In the rows, 128 means zero.
The same turns and mirrors carry the whole set onto itself, and each row onto the other rows of its family. Which rows share a family with each named row? Give them in list order.
These 32 rows form 4 families of 8 rows each.
Z_344: [140 136 177 139 147 100 133 127 141]
Z_621: [160 118 118 128 141  87 111 135 112]
Z_788: [170 127  87 139 147 119 112 121 164]
Z_875: [159 125 126 134 132  89 102 124 109]
Z_265: [151 155 133 150 146 143 163 106 155]
Z_375: [162 124 126 171 115  99 127 109 154]
Z_509: [138 133 129 144 164 156 147 117 167]
Z_320: [151 127 152 117 147 124  94 109 164]
Z_835: [162 117  81 128 145 130 135 104 144]
Z_348: [134 132 115 151 158  98 151 112 107]
Z_931: [170 120 144 117 134 133 118 120 177]
Z_135: [131 120 106 155 155 106 154 128 114]
Z_96: [129 129 170 141 150 127 136 118 114]
Z_693: [141 128 114 165 163 118 160 125 117]
Z_368: [147 132 177 133 157 122 132 118 118]
Z_223: [161 115 123 116 186 131 122 117 120]
Z_312: [142 129 133  97 177 132 141 120 133]
Z_534: [148 130 103 163 151 121 154 131 113]
Z_638: [159 129 116 109 190 131 125 113 134]
Z_355: [141 126 139 163 105 111 130 124 146]
Z_919: [139 138 140 147 153 155 144 103 170]
Z_779: [163 131  81 122 143 126 127 117 156]
Z_811: [169 134 153 118 141 130 108 106 168]
Z_757: [159 127 144 111 131 121  95 112 162]
Z_640: [164 106 128 122 131  96 108 130 119]
Z_680: [157 125 134 107 189 124 133 129 132]
Z_143: [137 148 131 148 163 141 154 104 164]
Z_812: [152  98 126 116 148  88 105 123 128]
Z_369: [154 125  81 142 139 119 123 119 162]
Z_11: [136 142 135 164 110 115 127 126 158]
Z_475: [142 129 125 165 104 111 129 104 153]
Z_855: [139 123 175 150 151 109 135 117 128]

Which other rows belong to the same family as Z_855? Z_135, Z_779, Z_811, Z_640, Z_680, Z_143, Z_475
Which other rows belong to the same family as Z_368? Z_621, Z_693, Z_638, Z_355, Z_919, Z_757, Z_369

The same turns and mirrors carry the whole set onto itself, and each row onto the other rows of its family. Which rows share a family with each named row? Give them in list order.
These 30 rows form 5 families of 6 rows each.
Z_171: [115 121 124 106 154 165 114 145 118 135]
Z_754: [153 112 165 116 114 147  77 113 132 106]
Z_889: [149 125 159 128  99 148  90 100 145 117]
Z_806: [146 110 178 111 121 149  77 105 135 123]
Z_616: [ 81 118 132 126 165 125 118 134 121 117]
Z_776: [118 129 162 130  98 126  94  85 154 122]
Z_539: [106 120 165  95 133 111  78  99 146 122]
Z_28: [107 113 166 116 114 113  75  92 143 119]
Z_658: [ 79 128 136 140 154 132 130 125 124 139]
Z_544: [136 120 175 141 109 148 111  87 147 124]
Z_772: [121 123 122 140 145 159 125 144 117 111]
Z_181: [ 84 123 135  96 161 135  91 133 129 123]
Z_890: [111 110 172 120 113 127 116  79 157 125]
Z_410: [108 115 179 118 117 121  84  86 146 129]
Z_12: [152 106 170 117 114 156 114  98 145 120]
Z_406: [ 90 117 128 114 159 134  92 143 111 121]
Z_675: [116 126 130 139 152 163 133 142 116 130]
Z_775: [132 121 164 147 101 135 112  86 149 111]
Z_684: [127 121 162 108 107 130  67 100 143 120]
Z_220: [162 118 157 108 126 154  93 116 141 112]
Z_481: [102 130 123 136 139 157 146 125 132 137]
Z_986: [ 97 119 138 113 164 145 102 145 110 133]
Z_576: [ 83 136 131 141 142 138 143 111 147 121]
Z_47: [122 130 159 137 112 130 129  85 160 119]
Z_393: [100 122 129 144 156 142 141 131 126 112]
Z_826: [ 78 129 126 146 142 127 131 120 127 123]
Z_230: [126 100 173  91 128 135  83 102 142 124]
Z_257: [ 75 124 127 110 151 134 114 127 128 144]
Z_104: [112 115 129 123 165 149 118 149 113 109]
Z_491: [133 128 127 123 150 174 121 142 129 113]

Which other rows belong to the same family as Z_410? Z_806, Z_658, Z_544, Z_675, Z_986
Which other rows belong to the same family as Z_889? Z_616, Z_776, Z_684, Z_393, Z_104
Which other rows belong to the same family as Z_576? Z_539, Z_181, Z_220, Z_47, Z_491
Which other rows belong to the same family as Z_230? Z_171, Z_890, Z_12, Z_481, Z_257

The same turns and mirrors carry the whole set onto itself, and each row onto the other rows of its family. Which rows share a family with each named row? Give them in list order.
These 25 rows form 5 families of 5 rows each.
Z_910: [131 146 146 129 151 136 135 114 116 149 123 121 107 100 100 127  89  90
 118 110 139 144]
Z_427: [136 153 112 128 167  97 145 131 122 112 132 133 119 148 132 170 144 145
 141 112  91 150]
Z_691: [138 146 151 149 139 133 129 162 115 129 141 144 118 132 136 130 148 124
 154 120 143  80]
Z_668: [139 131 128 165 142 114 159 154 108 121 114 132 117 120 129 113 145 122
 152 111 122  84]
Z_412: [117 103 124 143 139 137 117 135 145 129  69 141 141 127 116 135 108 123
 116 124 136 156]
Z_79: [144 121 111 117  94 134 134 135 142 122 150 120 114 142 116 155 120 156
  99 152 128 124]
Z_983: [129 118  95 132  96 111 122 132 126 118 164 118 119 110 119 140 117 141
  83 121 130 124]
Z_260: [136 145 139 132 142 119 130 109 101 157 129 108 108 127 107 105  97  96
 123  97 128 140]
Z_136: [137 136 133 139 156 120 111 113 116 140 133 114 101 133 106 125 105  93
 105  80 114 151]
Z_426: [150 143 148 152 136 129 132 146 123 134 149 127 126 113 135 113 146  98
 145 116 145  89]
Z_804: [107 119 120 128 138 147  93 123 121 125 111 130 161 126 134 149 103 126
 131 147 129 164]
Z_314: [145 144 121 125 148 103 160 115 108 106 155 127 115 151 137 132 139 137
 148 137  87 141]
Z_557: [138 154 139 120 159 120 112 106 124 144 114 111 125 120 110 115 104  87
 116 106 127 156]
Z_531: [118 125 118 117 114 158 105 133 136 119  90 135 158 112 137 147 127 129
 128 141 143 153]
Z_615: [118 110 119 126 134 146 113 139 131 118  88 153 136 113 159 150 127 122
 139 121 132 160]
Z_26: [132 128 140 165 118 134 133 168 124 114 149 130 126 109 138 126 141 110
 156 105 133  98]
Z_439: [128 113 117 119  87 121 144 124 141 111 148 132 120 119 106 142 119 142
  88 137 144 130]
Z_911: [145 142 100 141 152  92 141 133 114 106 118 138 114 167 126 145 147 158
 117 131  87 114]
Z_90: [128 123 134 159 160 111 124 120 113 138 109 103 127 121  95 108 107  96
 118  92 127 126]
Z_951: [143 140  99 123  91 118 133 117 126 115 155 120 124 130 103 145 129 144
  85 145 124 132]
Z_357: [125 115  94 143  94 110 129 137 134 112 125 141 131 134 114 121 110 145
  89 150 115 134]
Z_482: [129 158 119 133 159  92 144 111 112 104 152 152 129 156 125 148 138 148
 131 142  93 144]
Z_356: [138 133 158 146 161 139 123 141 112 113 144 125 124 119 133 129 148 109
 149 115 138  83]
Z_381: [151 157 121 138 159 107 150 118 116 114 141 141 134 154 135 156 164 133
 147 136 101 135]
Z_821: [112 108 134 117 138 145 103 115 126 121  88 127 156 132 140 144 128 124
 139 121 142 160]

Which other rows belong to the same family as Z_983? Z_427, Z_136, Z_615, Z_26
Which other rows belong to the same family as Z_804? Z_910, Z_79, Z_314, Z_356
Which other rows belong to the same family as Z_381? Z_426, Z_557, Z_531, Z_951

The same turns and mirrors carry the whole set onto itself, and each row onto the other rows of its family. Which rows share a family with each named row? Give them in list order.
These 18 rows form 3 families of 6 rows each.
Z_780: [149 109  91 110 111 158 149  91 100 110 122 153 183 115  89 165 192 126
 108 127  81  77 146 130  92]
Z_913: [146 105  89 103  88 153 142  91 120  91 108 167 179 105 104 177 195 119
 109 128 101  80 140 128  83]
Z_254: [113  99 154 117 101 123 115 117 166 130  75 157 173 144 112 183 161 168
 108 140 117 113  83 144 102]
Z_54: [130 113 149 117 131 124  87  55 120  92 139 129 128 128  86 147 177 148
 131 110  95  93 142 114  93]
Z_41: [146 118 100 114 121 166 153  95  89 121 123 153 180 137  91 159 164 140
 124 134  78  74 145 140 102]
Z_465: [107  76 150 139 133 155 104  76 134 124 126 129 155 155  96 140 161 178
  98 130 108  89 104 133 109]
Z_218: [140 137 157  97  90  81 112  75 149 107  87 154 171 124 118 169 185 124
 146 131  91 111 114 125 102]
Z_287: [129  77 147 134 124 122 108  60 139 105 129 117 163 137  85 144 168 163
  87 118  99  73 105 110 113]
Z_49: [ 97  87 152 132 121 155 107 104 149 138  97 148 159 158 110 160 158 180
 111 140 118 108  92 147 105]
Z_888: [142 110  93 103  76 159 140  98 129  80  95 179 169 117 118 185 170 130
 127 136 112  78 135 135  88]
Z_349: [146 126 157 107 109  86 104  55 137  83 118 133 154 118  97 161 182 127
 133 118  91  99 137 114 107]
Z_389: [141 123 104 112 108 174 148 102  99 110 111 165 170 147 106 167 139 149
 141 140  91  73 141 149 108]
Z_568: [117 136 149  95  95 114 108  94 146 140  74 171 163 143 129 163 185 144
 157 134  93 115  98 139  85]
Z_33: [101 124 142 105 118 151  92  95 130 148  95 166 138 154 120 148 183 166
 155 126  97 109 106 143  71]
Z_377: [107 112 143 116 136 156  83  75 119 125 127 145 122 145 100 141 179 169
 141 114  97  99 126 128  77]
Z_140: [135  99 150 113  92  92 119 101 170 110  78 145 181 125  98 187 169 152
  97 127 108  99  85 123 106]
Z_22: [138 119 101 106  86 170 142 102 118  89  96 178 165 137 118 181 142 142
 143 142 109  74 135 145  99]
Z_19: [143  90 147 120 105  91 114  73 157  97 105 126 178 121  86 166 173 149
  86 117  98  80  94 106 111]

Which other rows belong to the same family as Z_389? Z_780, Z_913, Z_41, Z_888, Z_22
Which other rows belong to the same family as Z_54? Z_218, Z_349, Z_568, Z_33, Z_377

